Some points, one per row:
 0.577| 0.144|-1.373|-0.199| 1.016|-0.769| 1.607|-1.003
 0.577|-0.323|-1.373|-1.133| 1.016| 2.033|-0.728|-0.069
 0.110|-0.323|-1.373|-1.133| 1.016| 2.033|-0.728| 0.398
 0.110|-0.323|-1.373|-1.133| 1.016| 2.033|-0.728| 0.398
 0.577|-0.790| 1.428|-1.600| 1.483|-0.769|-0.261|-0.069
 1.044|-0.790| 1.895|-1.133| 0.549|-1.236|-0.261|-0.069
 1.044| 0.611|-1.373|-0.666| 1.483|-0.769|-0.261|-0.069
 0.577|-1.257| 1.428|-1.600| 1.483|-0.302|-0.261|-0.069
 0.577|-0.323| 1.895|-1.133| 1.016|-1.236|-0.728|-0.069
-0.357| 0.144|-1.373|-1.133| 1.016| 2.033|-0.728| 0.398
 0.110|-1.257| 1.895|-0.666|-0.385|-1.236| 0.673| 0.865
-0.824|-1.257| 1.895| 0.268|-0.385|-1.236| 1.140| 0.398
-0.357| 1.545|-1.373|-1.133| 0.082| 1.566| 0.673|-1.003
-0.357| 0.144|-1.373| 0.735| 1.483| 1.566|-0.728|-1.470
-0.824| 0.144|-1.373| 0.735| 1.483| 1.566|-0.261|-1.470
 0.577|-0.323|-1.373|-1.133| 1.016| 2.033|-0.728|-0.069
 0.110|-0.323|-1.373|-1.133| 1.016| 2.033|-0.728| 0.398
-0.357| 1.078|-1.373|-1.133|-0.851| 2.033| 0.673|-0.069
 1.044| 0.144|-1.373|-1.133| 0.549| 2.033|-0.261|-1.003
-0.357| 0.611|-1.373|-1.133| 1.016| 2.033|-0.728|-0.069
Here are 16 more points, each followed by its number:
-0.824| 0.144| 0.027|-1.600| 0.549| 2.033|-1.195| 0.865 0
-0.357| 1.078|-1.373|-1.133| 0.549| 2.033|-0.728|-0.069 1
 0.110| 1.545|-1.373|-1.133|-0.385| 1.566|-0.728| 0.398 2
 0.577| 1.545|-1.373|-1.133|-0.851| 1.566|-0.261|-0.069 3
 1.044| 1.545|-1.373|-1.133|-0.851| 0.165| 0.206| 0.398 4
 1.044| 1.545| 0.027|-0.666|-1.318|-1.236| 0.673|-0.069 5
-0.357| 1.078| 1.895|-0.666|-1.318|-1.236| 0.206| 0.398 6
-0.357| 0.611| 1.428| 1.669|-1.318|-1.236|-0.728|-0.069 7
 0.110| 1.545| 0.027| 0.735|-1.318|-1.236|-0.728| 0.865 8
-0.824| 1.545| 0.494| 0.735|-1.318|-1.236|-0.261| 0.865 9
-0.824| 0.611| 1.895|-0.199|-1.318|-1.236| 0.206| 0.865 10
-0.824|-0.323| 1.895| 0.268|-1.318|-1.236| 0.673| 0.865 11
-0.357|-1.257| 1.895| 1.202|-0.851|-1.236| 0.206| 0.398 12
-0.357|-1.257| 1.428| 1.669|-0.851|-1.236| 0.206| 0.398 13
 1.511| 1.078|-1.373|-0.666| 0.082|-0.769| 0.673|-0.536 14
 1.511| 0.144|-0.906|-0.199|-0.851|-1.236| 1.140| 0.398 15
Which three of these numbered points are nearest to each point below, looking only along the 3 directions in which the first points spread most? Their numbers follow each, nearest first.
 1.511| 1.078|-1.373|-0.666| 0.549|-0.769|-0.261|-0.069 > 14 4 15
 0.110| 1.078|-1.373|-1.133| 0.549| 2.033|-0.728|-0.536 > 1 2 3
 0.110| 0.611|-1.373|-0.666| 1.483|-0.769|-0.261| 0.865 > 14 4 15
-0.824|-0.323|-0.906| 1.669| 0.082|-1.236| 0.673| 0.865 > 15 5 8
-1.291| 1.545|-1.373| 0.735| 1.016| 0.165| 0.206|-1.003 > 14 4 15
 0.110|-0.323|-1.373| 1.202|-1.318| 2.033|-0.728| 0.398 > 3 2 4
-0.824| 0.144| 0.027| 0.735|-1.785|-0.769| 1.607| 0.865 > 9 5 8
-0.824|-0.323| 1.895| 0.735|-1.318|-1.236| 0.206| 0.865 > 11 10 6
